In the rows, 128 means zero.
A single turn carries every row of the set below to another of its rows. Some are shown first; where does it send the rows asked next?
feto: [135 127  95 167 134 128 117 135 121 132 110 144 126 130  90 127 128 141
 123 125 153 156 125 138 150 123 112 186 109 145 127 158 137 140 150 160
 140 150 107  71 128]
bot: [133 127 113 149 142 111 163 111 148 119 122 157 143 118 133 139 151 160
 122 152 172 150 144 104 162 117  86 142 137 126 156 134 123 113 139 118
 119 168 107 109 108]
Kon: [129 128 112 128 153 101 147 111 143 144 117 154 130 119 141 139 147 161
 131 140 155 154 147 107 156 135 108 131 106 125 165 153 131 107 147 136
 124 156 120 113 108]
memi: [170 127 105 147 131 115 158 118 138 123 111 170 149 141 126 150 140 167
 105 168 157 153 140 127 171 122  97 154 127 143 142 140 129 113 131 122
 128 175 104 104 100]
Dezul: [173 146 119 145 135 124 138 133 127 117 154 151 129 114  86 128 151 161
 114 142 177 147 120 126 146 165 121 168  88 124 150 139 162 126 146 147
 142 149 146  91 140]
biki: [155 130 114 155 107 128 131 143 156 141 126 140 112 128 111 130  95 180
 141 167 176 122 153 106 169 132 123 144 137 136 134 135 160 125 132 136
 121 144 113  99 127]
zoruf: [152 129 111 153 116 115 136 148 159 140 141 140 109 105 116 131  96 190
 133 162 168 121 157 101 170 124 123 149 126 135 134 123 153 128 143 140
 119 143 119  97 126]
feval: [188 150 123 167 151 122 138 136 123 107 151 152 131 138  98 117 134 162
 120 145 173 150 129 130 131 144 110 170 128 141 146 153 170 130 121 142
 141 158 140  80 123]
sab: [152 129 110 153 117 124 128 148 141 148 135 142 123 103 111 123  96 197
 142 159 167 124 154 110 168 123 117 142 111 138 133 130 158 134 145 147
 123 148 121 112 117]
Selok: [156 127  98 113 138 127 117 143 145 139 127 126 131 150 112 134 144 167
 126 118 169 154 121  99 163 147  99 163 116 157 161 126 145 144 127 118
 153 150  90 110 134]
mez: [134 146  99 131 121 129 120 122 137 148 142 148 124 149 112 120 114 153
 128 137 154 145 147 129 161 151 133 172 131 155 178 118 146 119  93 154
 114 165 117 119 123]
mem: [125 133  92 168 137 130 152  92 120 131 136 144 155 125 110 137 140 162
 106 141 152 174 122 102 138 135 119 155 117 153 150 141 145 144 124 139
 121 131  89  85 111]
meb: [149 140  92 153 142 128 145 125 133 122 143 179 132 120 118 116 143 151
 103 155 134 139 103 135 153 133 132 147 112 151 172 146 134 111 137 115
 112 130 137  89 123]
folu: [144 154  87 146 121 141 138 129 144 139 120 157 143 124 101 139 127 134
 107 140 155 143 109 136 173 123 107 182 138 121 144 143 160 143 127 144
 129 161 107  66 147]
zib: [162 143 132 174 151 116 171 122 134 122 160 137 133 121  95 137 147 163
 114 120 184 136 131 114 145 135 122 170 133 136 139 141 157 147 118 143
 134 159 125  75 134]
Mafu: [175 144 102 119 141 120 111 152 148 124 138 140 120 144 117 142 151 160
 115 126 164 127 119 115 178 126 109 160 111 151 165 112 142 126 132  95
 135 149 114 100 135]
fodor: [141 129 100 127 151 114 136 128 133 124 143 120 131 144 113 150 117 159
 125 111 181 147 123 113 154 123 100 147 105 168 153 121 141 162 135 130
 142 166 104 123 127]
Pudem: [123 126  93 150 125 113 133 155 143 120 152 159 122 101 114 116 143 136
 119 139 146 128 122 130 146 123  96 180 136 120 168 133 155 135 135 138
 123 156 113  66 127]
badof: [150 171 103 152 141 141 114 123 123 138 139 145 138 126 116 106 115 174
 124 130 155 153 154 127 175 113 108 176 126 155 168 110 131 121 108 151
 117 158 122 117 122]
tud: [148 135 108 151 121 119 123 131 134 123 160 140  94 126  98 133 133 159
 107 147 144 154 160 118 169 135 122 192 114 156 160 100 111 125 128 141
 119 155 108 109 134]
libaz: [121 137  93 167 140 103 121 137 112 132 141 142 137 120 106 119 128 133
 112 117 144 133 147 143 158 120 122 155  98 120 163 141 163 142 148 149
 127 155 124  81 123]
zateg: [164 119 109 128 139 104 142 120 134 142 109 166 124 135 129 154 145 167
 116 158 141 159 141 127 161 137 117 149  95 144 146 160 126 111 145 139
 133 162 113 109 102]
rotop: [135 130  98 182 141 115 144 101 122 111 153 165 135 125 120 134 127 156
  96 150 142 150 113 134 131 122 121 142 115 170 159 143 138 137 133 136
 121 145 121  93 107]
Nomil: [154 124 118 156 104 136 126 142 137 143 125 140 112 118 100 132 103 184
 147 166 175 125 149 113 167 130 119 141 117 138 128 140 157 136 141 140
 122 149 113 114 124]
kodad: [145 138 115 152 144 116 158 132 143 136 147 143 151 111 100 113 151 176
 128 114 187 139 121 112 141 164 121 176 113 132 150 132 160 123 126 159
 145 145 134  81 127]
mafo: [139 137  90 140 137 144 153 118 130 138 129 158 144 115 106 120 161 156
 115 146 143 164 110 101 156 146 129 164 114 137 161 144 134 119 131 117
 111 114 103  80 127]
Sune: [158 138  99 133 158 105 122 148 141 109 146 138 125 144 126 137 122 161
 129 118 174 125 118 128 153 105  99 154 112 171 158 112 138 132 132 114
 130 161 128 108 112]
vavo: [133 137 126 137 123 148 123 120 126 132 148 144  96 109  99 139 139 154
 138 132 165 145 130 121 159 118 119 176 121 158 157 125 112 137 116 150
 102 166 114 122 133]

zoruf turns into sab
mafo turns into meb
mez turns into tud
Now find these:
zib turns into kodad
bot turns into Kon
Pudem turns into libaz
Mafu turns into Sune

A single turn carries every row of the set below to another of its rows. Some are shown first; where does it send the rows asked next?
nez: [133 121 143 102 137 128 100 132 107 125 133 136 138 128 145 113 151 135
 144 126 125 154 139 113 144 131 146 103 129 154  95 110 134 133 138 132
 159 154  96 141 127 129 111 114 146]
tedo: [130 143  99 128 119 119 119 133 148 102 132 128 137 126 152 103 151 140
 152  97 143 115 119 129 133 133  98 142 131 163 139 141 154 135 132 110
 131 127 128 166 106 125 121 120 168]
pum: [133 120 136 120 151 104  96 107 114 121 124 125 130 113 133 136 145 139
 141 126 104 126 122 119 151 126 146 124 115 145 113  94 131 125 138 126
 125 121 121 147 110 123  89 126 136]
sikid: [121 120 140 143  90 151 150 135 150 130 119 117 137 141 130 129 127 111
 113 135 143 127 145 115 139 115 119 126 115 141 144 129 119 119 149 128
 107 130 133 138 125 117 148 108 169]
bizo: [135 136 104 140 132 121 110 115 140 108 131 120 136 136 140 101 150 140
 131  93 145 112 120 128 137 130 106 136 125 156 121 127 148 129 126 111
 140 121 129 177 103 116 122 124 176]
dor: [112  92 148 139 132 145 105 125 121 131 130 131 141 123 134 143 126 136
 136 128 112 131 123 109 144 118 124 134 119 150 132 115 129 119 143 156
 140 132 123 167 127 111 110 127 166]
Zanop: [105 102 134 132 139 109 100 133 125 124 136 130 140 124 145 156 146 127
 149 133 103 149 129 139 135 131 141 125 129 158 118  94 141 127 137 129
 165 136 135 137 104 105 104 112 135]
muf: [119 145 100 135 108 116 117 126 147 106 117 123 138 142 150  95 152 140
 132  99 148 119 127 134 144 116 106 129 119 161 130 130 153 129 127 107
 140 134 134 161 109 115 128 119 171]
numes: [136 137 104 134 132 121 113 124 143 104 136 124 135 127 145 104 149 140
 145  94 143 111 117 127 132 136 100 142 131 159 129 135 150 134 130 113
 135 121 127 176 102 124 120 123 173]
nak: [118  90 136 147 141 147 100 137 143 135 127 150 140 129 131 139 131 145
 163 136 115 128 123 124 135 127 109 149 134 153 136 126 134 125 146 154
 146 122 112 159 116 122 110 113 145]
Zusi: [127 119 129 150 100 154 145 146 173 135 116 138 136 146 128 126 130 120
 139 143 145 124 145 132 131 124 104 140 130 143 148 141 125 126 152 125
 113 120 121 130 114 127 148  93 149]
galok: [130 135 140 117 124 105 119 106 116 117 120 108 128 121 136 132 143 123
 115 126 115 127 132 113 157 116 154 110 105 140 118  93 124 122 136 115
 108 129 134 138 117 117 106 124 149]
roz: [112 113 147 121 117 106 125 137 120 125 153 115 130 117 158 155 139 110
 129 130 106 140 130 124 136 121 146 115 118 157 126 100 140 118 138 119
 136 147 151 142 118 100 111 123 151]
rel: [122  88 141 143 125 106 105 140 118 124 142 135 154 126 147 123 133 134
 141 137 125 144 145 139 132 135 146 123 144 119 146 100 132 126 122 138
 148 159 113 164 121 108 120 130 130]
roge: [151 118 134 117 148 129  97 138 129 139 134 152 127 137 136 106 148 141
 157 135 131 143 140 128 138 136 131 116 137 155  88 118 139 131 141 125
 161 142  85 139 119 136 113 106 129]
rabu: [122 102 116 145 142 116 104 134 150 128 123 142 140 130 121 148 145 130
 157 138 124 148 137 150 126 150 124 137 134 156 110 102 135 129 144 119
 165 119 118 125  91 118 115  99 123]
zibek: [147  93 119 152 117 114 123 145 153 129 130 145 148 129 121 113 128 129
 146 144 155 140 156 148 119 158 124 135 147 118 142 116 124 128 135 122
 135 142  93 144 109 128 139 113 119]
Bis: [146 111 109 146 126 119 132 137 169 134 128 137 126 128 109 139 134 116
 146 140 145 137 145 146 119 159 112 139 129 155 110 117 128 124 154 101
 139 114 115 116  92 127 132  96 125]
tipu: [131  86 127 151 131 111 103 142 135 126 131 146 155 129 131 119 134 138
 152 141 137 145 149 149 125 150 134 133 151 118 141 106 128 130 127 135
 152 146  99 153 109 119 125 119 119]
bur: [136 150 133 120 103 107 144 118 140 118 115 109 125 131 137 124 145 113
 115 133 130 124 143 123 150 116 144 111 107 138 129 108 123 125 142  99
  91 127 136 119 114 124 125 108 142]
zil: [137 122 141 123  99 109 154 140 140 130 158 110 116 116 146 146 129  96
 117 131 126 131 138 120 129 130 133 118 113 156 126 114 133 114 147 102
 110 142 147 132 120 108 127 121 155]
Rimis: [131  95 148 136 106 104 125 142 119 126 152 124 144 122 153 121 126 120
 124 135 130 137 147 128 133 129 148 114 134 119 150 105 129 119 124 129
 126 167 122 163 131 106 127 137 141]
tekez: [126 140 102 141 119 119 111 117 142 108 121 119 137 143 142  97 151 141
 125  96 148 116 126 131 144 120 109 131 119 158 121 124 149 127 125 109
 143 127 133 170 106 113 126 121 175]
mav: [114 107 149 137 107 147 130 123 125 130 127 114 139 129 133 137 126 119
 111 127 127 130 135 103 145 111 130 123 109 144 136 116 121 116 144 143
 121 137 134 156 132 109 129 124 177]
zomib: [125 104 126 152 125 150 121 148 168 137 120 154 137 140 128 131 133 137
 164 144 130 124 134 137 129 129  99 152 139 148 144 139 133 128 151 138
 133 116 111 140 109 130 130  96 137]
dov: [147 137 117 130 136 109 121 134 163 124 118 145 123 127 131 125 148 135
 169 143 123 119 133 143 136 137 118 141 134 146 131 124 134 134 148 105
 108 109 111 119  96 142 110  96 110]
pab: [121 146  97 129 108 116 121 133 150 103 123 128 138 134 155  98 152 140
 144 100 146 119 124 133 139 123 100 135 124 164 140 138 155 132 131 108
 134 134 132 159 109 122 126 117 168]
zeg: [147 103 140 138  93 108 145 145 136 130 150 124 135 122 142 114 120 111
 118 136 148 133 155 128 127 137 137 117 131 120 150 116 124 117 131 117
 109 162 118 154 132 114 140 132 140]
bup: [155 102 125 147  98 112 144 146 153 131 140 134 138 126 126 110 122 116
 129 141 161 133 159 137 121 152 124 127 137 119 145 122 121 121 137 113
 114 149 103 144 120 125 146 121 129]
por: [167 129 135 125 142 133 118 147 151 143 142 150 118 148 138 101 147 130
 154 139 140 130 146 135 130 137 123 121 145 148  95 131 137 132 143 110
 141 132  88 133 113 139 129  95 126]
kod: [166 145 145 119 126 137 142 150 150 134 150 132 120 149 148 101 149 113
 142 137 144 128 150 129 126 135 129 113 147 140 107 135 131 135 141 101
 119 135 104 128 115 136 143  91 139]
govaf: [144 151 121 126 108 109 144 133 164 121 114 129 122 134 135 120 147 119
 142 142 134 119 144 138 141 126 126 127 123 140 135 123 127 131 147  94
  91 117 125 109 103 136 128  95 123]
vivel: [133 137 152  96 120 131 124 135 106 117 141 119 139 129 155 115 152 117
 131 124 130 151 144 108 141 128 153  96 129 146 108 114 128 137 137 124
 136 157 112 136 128 125 126 111 159]
Nirel: [153 121 123 135 104 116 157 140 165 135 146 121 114 122 123 139 128  98
 126 136 146 129 146 131 121 149 116 130 119 155 118 122 128 117 155  93
 112 125 129 120 106 123 138 107 142]
memun: [149 150 153 104 116 136 145 144 127 121 150 117 131 140 156 109 152 106
 128 130 139 138 148 115 133 130 144 101 139 138 114 127 127 138 138 108
 116 146 115 130 124 129 142  99 156]
gara: [142 121 125 127 157 106  97 121 138 124 123 144 126 117 131 133 147 145
 168 136 108 122 122 133 142 136 129 140 130 147 120 109 136 131 144 121
 125 111 109 138 100 136  92 111 116]

pab turns into tedo
zomib turns into nak
tipu turns into rel
Now find these:
Zanop turns into roz
kod turns into por
bur turns into govaf

A single turn carries every row of the set below to another of its rows. Some are shown first; where does it send the rows asked next?
bodef: [127 141 103 118 136 151 103 172 134 158 101 116 142 135 115 118 131 135
 118]
vogom: [144 147 103 144 139 137  93 158 131 170 111 122  99 138  98 123 144 103
 103]
tera: [116 146 120 143 113 144 106 144 116 122 115  95 133 116  83 138 142 129
 128]
mivod: [147 155  94 120 134 135 118 154 157 129 106 128 105 108 140 117 146 117
 114]
naduk: [148 156 113 131 113 142 124 107 134 133 102 141  96 150 120  99 149 113
 112]
Fazo: [121 131 104 117 137 159  99 173 133 148 105 117 136 140 105 107 137 131
 120]
pagom: [120 138 116 125  84 130 119 126 139 132 127 128 125 140  94 115 128  83
  99]
Bos: [115 149 125 148 102 156 104 146 116 114 122 105 128 111  87 125 140 128
 119]
bugad: [112 136 110 154 111 167 135 157 153 135 124 113 125 158  98 116 136 104
 107]
Miri: [139 163  96 120 131 131 130 151 159 131 103 122 101 115 138 115 142 121
 109]
gukad: [127 149  93 156 103 160 122 132 115 121 126 137  97 145 108 100 133 121
 110]
riris: [127 134 100 123 136 146  98 174 127 156  94 118 138 129 106 125 141 128
 113]
vog: [118 143 125 143 109 149 102 146 114 115 111  93 131 127  89 139 132 119
 126]
nunog: [125 146 116 129  88 134 123 121 138 132 119 109 135 142  88 118 119  85
 103]
Vuf: [117 135 116 132  87 128 128 116 137 134 125 111 132 139  96 118 124  93
 102]
navi: [138 152 125 148 135 160 106 166 141 123 117 109 104 138  98 147 122 106
 122]
Biniz: [147 157 106 117 135 134 127 147 164 137 107 123 100 110 135 121 140 123
 113]
zofit: [129 136  92 118 144 150 100 168 129 149  99 124 142 130 109 116 133 132
 116]
mil: [147 155 116 134 114 135 121  99 134 135 100 143 101 138 112 103 144 102
 106]
gevu: [150 155 120 132 122 135 117  97 134 138 108 135 103 146 118 102 138 111
 108]
kozar: [144 157 127 138 130 136 107 109 135 133 105 139  98 149 121 103 149 106
 105]
zefol: [146 159 122 135 122 141 125 100 140 130 105 143 108 153 114 108 148 111
 112]
givu: [115 139 112 136  86 136 122 116 134 125 121 111 135 137  93 110 131  87
 112]
geni: [109 140 119 139 108 154 110 151 115 118 107 103 135 123  87 136 132 128
 130]
belat: [138 151 109 119 138 138 124 161 162 127 101 120  95 112 130 119 135 117
 103]
mavi: [126 135 119 135  88 142 131 117 144 127 118 112 132 142  93 114 130  85
 101]
Vukas: [127 143 102 125 143 155 103 173 138 151  89 114 139 127 114 118 137 127
 117]
Rim: [139 137  82 142 122 131 112 140 144 131 141 139 101 112 112 117 146  96
 110]
rem: [114 145 125 146 110 150 107 143 114 118 118 103 140 119  94 139 132 133
 125]
lur: [145 157 102 115 137 131 120 149 160 135  98 128  97 118 136 120 144 111
 121]

Biniz turns into bodef
navi turns into bugad
Now find these:
Vukas turns into geni
belat turns into Fazo
zofit turns into tera
vog turns into mavi

